Each path below is one point turned by a fixed rotation once a step. After each direction that follows a path, write how fast that rotation turns it, in degrees a step (0 if it stays still).
Each turn is a multiple of 5 degrees from 10 to 175, or 0.
Each row of a path follows its step; steps can be skipped.
path 1
step 1: [  12  -25   -1   26  -20   -5   27    6    0   69  -26    7   16   -5
   29    9   10   -5   24   42  -36  -38   36    0   19   13  -22   35
   21   10   50  -28   23   44   -4   23   28  -18 -107   25  -31  -34
   -1   -9   23  -17   16  -33    6   19   -8   -7   -3   13   -4   62
   -2    6  -15   57  -10  -34   13    3  -34  -29  -14   31   16    0
  -33    1  -32   50   25  -32    3]
step 3: [ -4 -20 -19  -5 -10 -25   4 -22  -9 -40 -39   8  29 -46   5  -8 -40   3
  41  51 -17  39 -13 -15  16  32  -2  -3 -61 -38 -24 -22 -30   6 -16 -50
   4  27   1   3   4  -7  69  -7 -14 -50 -13 -20  49 -17  -3  10  10  25
 -13  -3  12  14 -10 -27 -28 -28  32 -25 -83  49 -45  27 -17  -6  31   9
  10 -30  43  11  22]
step 4: [-57   9  -8  29  62   7   7  29 -14  -3  -7  14  -8  -5 -46 -29  35  -4
   8 -33 -28  26 -23  -8  80  -4 -52  10  60  37   8   2  -8 -42  23 -15
 -26  22 -31 -23 -13  -8 -51  -1 -14 -15  -4  19  10  63  -8  -2  53  54
  -6  -5  33 -14  33 -15   0  52 -10  -9  12   9  39  -6  13 -41  12   1
 -23  24   7 -32 -17]
step 11: [-11  -3  -3 -11 -32  -7 -19  -4 -22 -26  -7  -9  14  12  31  15  44  -3
  42 -42 -44  39 -13 -14 -19  12  -6 -37 -39 -24  22   4 -14  -8 -11 -36
  -9 -33 -43 -42  -1 -24  34  21  34 -13 -18 -15 -56 -21 -22  -2   3 -84
 -11 -39 -62  37  36  -6  25   2  54  27 -42  -3  28  24  12 -44   5  13
  43  43  -6   8   2]
step 20: [-22  -5 -20  23   2 -30  -8 -14 -15  21  22   0  39 -14  10 -11  49  24
 -15   9  13  19  14 -44  -3  -2  35 -15 -16  38  13  14 -36  32 -23  44
  48  -1  12  36  -1 -30 -25   3   4  20  87  53 -21  29   7 -18 -24  29
 -20  20   3  26 -41 -21  11  40 -10 -73 -21 -31 -46  26 -13   2 -27  26
 -69 -25 -13 -12 -25]
step 27: [ 52  -4 -30  19 -14 -40  34   7 -78 -27  27 -55  -4  50  26 -11 -13  34
 -17  -3  17 -13 -30   9 -17  46 -20  -9  33  45 -14  11 -10 -14  -8  51
  18 -63   2 -10   0  -3 -21  29   8 -66   2  -9 -13 -20 -17 -12  64  47
   9  -9  20  -5   9   4   0 -28   8  20  41 -12  46 -42  -9   9  23  -4
  48  15   1 -20 -14]
step 28: [ -1   2 -43  26   7   0   3  -9  10  47 -13  42 -15  47 -37  47 -11 -13
 -39  -6 -18 -23  25  37  -4  -3  -8 -55 -35 -34 -10 -35 -15 -29 -32  26
  23   8  -8 -12  63  28  14   1  42 -18 -12  28  28   1   4  20   6 -27
 -36 -25  -2  -4 -73   9  62  13  -7 -35   4 -12 -34  50  -2  17 -37 -23
 -21 -39  -5  -5  55]
Speeds:
[ -4   0  -4  -7  -1  14  -1   6  -3 -13  -3   4  -7   3  -6   3  -1   4
  -6   2   0  -5   1   3  -7  -7  -5  -4  -3 -11  -7   9   3  10   1  11
  -2  18   1   5   2   6  10   3   5  -1  -4  -1  -7  -7   5 -11  -5   9
   2  -2   0   5   2  -6   5  -8   3 -10  -1   5  -2   2   3  -6 -13  14
 -14 -12 -15   6   8]
140
[ -8 -10  -7   8  -2   6  -2   9 -13  -6  -5 -10   5 -10 -11   7   5   3
   5 -11  -5   4   9  -6 -11   0  12   5   4   9  -2   3  10   1  -1  -4
  -7   7  -1   0  -4  -9   2  -9   0  18   0  -5   7  -2  -9   7   2  -7
  10   1   1   3   0   3   8   2   4   9  -5   2  -5  -5  -5 -14   1  -1
   4 -10  -1 -10   4]
10
[-10   2   0  -7   9  -3  11  -4   8 -10   6   0  12   6   2   6  -2 -10
  -1  -2   4  -1   8  -7  11  -5 -13   3   8  -1  -5  11   0   4  -5   7
   0   3   1  10  -7   3  -8   0   0  -6  -5   2  16  -6 -17  -3   2  -6
  13  -6  11   6  -4  -8  -1  -3   3   1   6  12   7  -5  -4  -1  12   3
   0   0  11   5   2]
80
[  1  -1   7  10  -8  -4  -4   1  -6  -1  -6  -9  14  -6  -5 -10  10   2
  -5 -12   3   5   2  -7   1   1  -7  18  -4  -1   3   5 -12   7  -1 -10
   2  -3  11   6  -2  11   2  -1   1  -3 -14   1   1  -5   6   3   6   9
  -3  -4   7   5   4 -10   2  -2  -6  -9   3 -16  -3   1  11  -2   8 -11
 -11   1  -2   4   6]
65
[ -5  -9   8  15  -3   0 -15   3  -3  -2   8   4  -8   1  -2   7  -3   4
   2   2   8   2  -7   4   1  -6   9  11  -3   2  -8   4   7   1  10   9
   1  -2  -9   4  -4  10  18   5  11   1   0   6   6   5  -8   0  -4  13
   2   0   1   1  -3  -2  -3   6   5   6  14   6   7  -3   8  -5   0 -10
   4  13   4   9 -12]
130
[-15  -1 -14  -2   9  -7   5  -2  -5  16   2  -4  -3 -15   3  -3   6   7
   6  -1  -7  -2   4   2  -6  -2   0   2   1  -4  -3   7   4  -5  -3   1
   5   2  15   9  15   6   0  -3   0   1   2   0   8   0  12  -2  -5   6
   6   5  -7   1   4  -2   4  15  -2  -2  10   9  11   5 -10   8  -5   0
  -8  14   3  -1   6]
175
path 2
step 7: [ 41 -46 -40 -80  40 -29  -6  35 -13  18  -5  -9  -8  37 -27 -47 -30  29
   2  16  23 -25  30   2 -28 -28 -40  44  16  17   9  48  38  51 -16  21
  52   2  14 -13  43  19  -3  25   0  57 -19  36 -29   2  40  50  18  42
 -32  33   7 -43 -26 -32 -26  18  -1  24  18 -13 -23 -23  48 -18  20   7
  10  27 -14 -30   5]
step 10: [-30 -23  50 -49  -2  28  26 -49   4  51 -13  60 -18  -2 -36 -41  10  12
 -14 -19  -7  -9   4  19 -23  -9   1  41   0  11 -10  11  -9  -3  11   0
  -6 -13 -32 -51 -55  69 -10 -44  -3  35   7   0 -16   1   7  86  33 -31
 -41  10   4  -3 -41 -39  19   7 -11  50  -3 -36  29 -43 -45 -18  11 -14
  -8 -63 -23  25  17]
step 11: [-36  79  20 -15 -23 -27   9   8  19  10  12 -21  72  24   4 -21   0  24
 -32 -56  23  23 -45  11  47  41  -7  52   1  14 -22 -16  62  19 -43   2
 -37  37 -44 -30  -5   8   9 -22 -38  31  -6  -4  50 -15   4  27  -8  23
   0  14 -29  60  -9 -23   5 -40   0   0 -33  -2 -32   3  -8 -19  33  10
 -23 -66  15  30 -20]
step 15: [ 34  33  21 -43  -2  20 -38 -28 -33   7  12   9 -61 -14   8 -10   2   7
   5 -74  -9 -47  20  -6  -2  27  21 -43 -27 -37   2 -22 -46   0  19 -44
 -11  14 -73 -12 -12  -1  21  26  -7  19  28  16 -31  43   4 -50 -34  27
  25  39 -38 -54 -60  -7   0 -44  -5  31  11   1 -21  22 -19 -12 -40  -8
  23  -4  44 -38  47]
step 26: [ 17   4  21  -9  26  14 -35 -35 -22  65  38  39   5 -10   5 -40 -19 -12
 -20 -28  18 -21 -31 -20  10  30  42  -8  -4   2 -46  22 -16  79  -3  33
 -14 -68 -48 -20 -52   6  -2 -18  -4  28 -22  -8 -16  22  78  34  42  -9
 -14   5  -1 -21 -20 -36 -10 -20   3  54  -5   3  24  -2  32 -72   9  16
  -5  39 -26 -12 -42]
step 28: [ 49 -54  40 -49 -11  39 -11 -28  44  -1 -22  -9   1 -18   4  23  46  -9
  51  -6  -9   1  -8  21 -10  10  15  19  -5 -22  39  12  33  35  24 -51
  54  35   2 -29 -14 -65   1 -22 -40  -3 -50  -3 -14 -69 -12  56 -11 -26
 -27 -54  51  29 -10 -27  19 -22  44  34   1  12   8 -11 -32   9 -20 -12
  17 -43 -23 -22   1]
step 34: [-12  -9  16 -99   4  17 -43  17 -52 -12 -32  12 -43   5  -2  46 -20 -26
  -2  -6  27  10  41  30  13  45  30 -36  32  29  -7  12   6 -18 -24 -36
  27 -15  72   0  29   9  24  61 -12  46 -14  52  -6  27  36 -30  -9  35
  41 -31  22 -25  22 -17 -16 -24 -11  -3 -10   2 -26  40  25   0 -34 -18
 -42 -14  41  -3 -10]
Speeds:
[ -2   4  -4  -5  -5  -6  -4   4   8   0 -11   5  -4  -1 -12   8 -14 -10
   6  -5   4  -1  -7   7  -6   2  -8   7  -2   0  -6   2  -1  -4   5  17
   3  -3   0  -8 -12   3   1   2  -4  -7   7   0 -10   5  -6   4  15  -2
  -6  -6  -8  -3   5   2  -6  -7   3   3   8   5   3   1  -1  -6 -15   4
 -16   1  17 -10  -5]
135
[  6   7   0   2   1   5   0   1  -3   6  -4   4   4  -4   1   5  -3  -2
   4  -9   2   4   5  -6   7   1  -9  -8   7   2   5   6   9   8  -5  -4
  -9  15   5  -6   4   1  -3  12  -5  -6  -4   0   4   0  -5   6   5  12
   6   8   6  -5   2   8   1   3   7  -1 -16   3  15 -14  -7  -3  -8 -20
   7  -1  16   0  -6]
110
[ -8   7   6  -5   0  -2  10   6  -6   2   0   3  -2  -1  -7   6   6   1
   2  -5  -3  -2   3  13   3  -7  -6 -20  -1   7   0 -10  -6  -8   2 -15
  -3  -4   6  14   5  -7 -14   6 -14  -4   5  -6  -8   1   5  -2  -2  -6
  10   8  -8  -4  15   6   1  -1   1   1  11 -11  -3   5  -3  -1   8   2
   1   1   9  -7  -3]
20
[  6  -6   9   2   0   2   6  -9   7  -4 -16   1  -7   2  -5   8   2  11
  -4  -1  -4   6  10  -5   5   0   4   2  15 -13   4  -4   9   6   3   0
   2  -7  -7   2   6   9  -9   3  -2   0   4   8   7   0 -12  -3  13  -1
  13   2 -11   0 -10  14   0  -8   0   9  10  -1  -5  -5   3   1  -1  10
   3   2  -8   3 -10]
145
[ -3  13  -1  -3  -3   6  -8  -4   6  13   4   6  -2   4   4  -6   2 -11
  -5   2   6 -16   1  11   2   0  -4   2  -5  -3   0  15   7  17   8   4
  -5   1  -8   6   5  -2   0  -6  -1   1   8  -9   8   7  -7   4  -7   3
   8  17  -5   9   4  -4   3  -8   0  -7  12   5   5 -11  -4   0   6  11
  -3   4  -3   8  -2]
70
[  2  -8   1  10   7   0   3   8   0 -13   5  15  -1   6   3   2   7   1
  -9   3   2   6   6  -4  -9  10  -5 -11 -12   9   2  -2  10   2  -1  11
  10   4 -17  -6  11  -3  -2   3   6  -5   4  -8   2   3   3   3   3  -4
  -1   1  -6  -2  -3  -4  -8  -6  -3   1  -4  -9 -11   0 -12   9  -1   3
  -1   1  16  11   7]
175
[  2  -3  -1   8  -5   0   2  10   2  -9  -7  14   0  -4   6  -4   0 -14
  17   1  -3  12   0   5  -7   4  -4  12  -3  13  -2   7  -1   4  -3 -10
  -5  10  -2   1  -6   8  -4   0  -1  -9   4   3   4 -13   2  -5   0 -11
  10   8   0  -9   3  -4   7  -5   2   2  -1   8   0  13  -2   7  -2   1
   5  12 -17  -1  -5]
90
path 3
step 8: [ 40  32   3  18 -50 -31   8  -8   7 -11 -19  -3 -17 -59  -2 -27 -89  -8
  50  18 -38 -24 -15  27  27  22 -27 -24 -26  -1  28 -13  -1 -24 -17 -17
 -25   8   4 -11  34  50  -8   5 -16  11 -15 -28  54 -55  33  18   7 -14
  33 -68 -75   1 -24 -20   3 -41  22  15   4  22  12 -44  46 -27  15  -3
 -15  29 -23 -26  26]
step 14: [ -4 -17  46  21 -13  57   7  32 -34 -10  14 -13   1  12 -23   7 -27   7
  50  -8  40  10 -34  53  23  10 -42 -30  18 -43  19 -42  16  -9   4 -34
  35 -32 -20  29  49  47 -17  29 -40 -33  47  19  36 -43  51 -48  22 -16
 -18  -3 -31 -18   6 -14  -3  11  -7  18  12  -4   6 -19 -13  56  74   3
 -62 -18 -14  10 -10]
step 16: [ 14 -57  -8 -39 -53  -6  48  -1  15 -23   6  -9  31 -40 -36  12 -49  19
  46  32  -7  28 -32  20  -7  17 -37 -52 -17 -24  28 -23  -6  23  18 -71
  26 -21 -14  -4  -2  86  15  33 -40   5  28   0  23 -11  12 -38 -15 -23
  27 -17  -6 -18  32  34  60  25  -4  53 -11  28  14   7 -20 -11  21 -44
  -5   4 -18 -36  14]
step 24: [ 39  20  16 -39 -17 -28 -32  -4   5   1   9 -31   6  43  31 -28 -39  57
  82  34  22  -9 -25  26  34  44 -39 -32  42 -46   8  13  26   8  -7 -26
   8 -23 -27  -8 -11  47   4   5  34 -33  22 -13   5 -79 -33   9 -52 -10
  15  -3   5  17   5 -19  -2  23  -4   8  -2   3  43 -10   6 -51  40 -30
 -23   5 -74 -11   7]
step 26: [ 13  -9 -14  -7 -42 -31  39   2 -24  26  -1 -38 -55  28  49   6  -7  17
 -14  52  12  28 -43   7  24  18  -5  25  10 -62  75 -40   9  25 -18 -26
  34 -43 -34  -5 -15 -15  27  13  -3 -57  82 -37  35 -16  -6 -12 -35 -27
  -2 -21 -39  15 -21   9  10   9 -16   5 -16 -10  26 -31 -44 -12  -4 -28
  30  17 -61  -7  -7]
step 30: [  4  16  19 -10  17 -16  -5  -9  -9  17 -38 -40  25 -28  11  17  26 -16
  74 -26  31 -34 -22 -21  13  -6   5  12  11 -58 -10  -9  11 -62 -29 -85
  26 -44   5  46 -33  33  -3  41 -19   5  45   7  -4 -30 -12 -13  54 -31
  53  -2 -27 -58  19  -4  14 -12 -46 -24 -16 -60  11 -23 -11  24 -18 -22
 -21 -13 -38 -18  11]
step 31: [ 28  -9  39 -22 -30 -38 -26  -5 -12  43 -34  -4  12   5  22 -26  16  23
  44 -21  41 -20 -30 -34 -33  15  44   4  47 -23   4 -12 -23 -15 -15 -21
  49 -37   0  23 -34 -17  10  38 -18  -3  35 -43  23 -47  23  -7  44   5
  70 -13 -42 -35  10   3  -8  21  -8 -33  15  -8 -20 -36  23 -88  42   9
 -10  28 -36 -20 -41]
Speeds:
[ -4  -4  -1   8  -3  -7   9  -1  -3   3  10   4  -2 -20   1   3   6  11
   7  -2  -4  -6  11   5   5  -3  14   5  10   0  -1   3  -9  -2  -8 -18
  -2   0   9   5   5  -3  -6 -11  -1   5   3   3   2   8  -3  12  -6 -10
   3  -7  -6   1   2 -11   6  -7   2   1  -2 -10  -8  -1   3  -7  -5   0
   0   8  11  -6  -8]
35
[ -4 -13  -4   5  -2   0  -2  10  -7   3   4   7   2   2   4   4  -1  -8
   4  11   0  -1   2   6   3 -10   4   1   4   6  12   2  -6   2   0   4
  15   2  -2  -1 -13 -21  13   5  -1   2  -2 -12 -14  -1  -2 -13  13  -1
   5   6  -2   4  -1  -7 -16  -1  -4   2   6  -5  -9   3   5   3   0   4
   0  13   1   2  -4]
135
[  6 -11 -15   4   0  -4 -11  11   5   7  -3   9   7  -4  -4   0   6   2
  -9   0  -5  -4   1 -11 -16   3   2   0   1  11  -3   0  -4   5  -3  -3
  -4   4 -14  -1   0   4 -10   6 -10  -1   8   5  -1   0   3 -14   2  -7
  -8  -2  -4   7   8  -1  11  -5  -7   0  12   7   0  -5   2 -15   6 -13
   1   3   0  11  -4]
120
[  4  -8   9   8   4   2  12   7  -1  -2   3 -11  -7   2  12   7  -1   4
   4 -15  -7  -7  -6  -9  19   2  -3 -12   0   2   0   1  -3 -15   5   3
  -1  -2 -15   4  -5   3   1  -4   0   6   0   6  -2  -4  -4   1   5   1
  -5   3  17   2   4  -7   7  -7  -1   1   7  -5  -2 -13   5   3   3   2
   3   1 -10  10  -6]
110
[-13   1  -6 -13   1  14   5   9  -2   3   0   5  11  -1   2 -16  -2   2
   2  -1 -12  -6   2 -16   1 -15   1  -9   5   1  -6  -9 -11   3  -9   4
   7  -3  -3  -9   4  -4  -1  -1   5   3  -5   1  -4  -3   2   3   1  -4
  -4  -7   6 -15 -12   2   5  -1   2   8  -1   1   0  -4   5   0 -11  -5
  -7  -2  -3  -8  16]
155
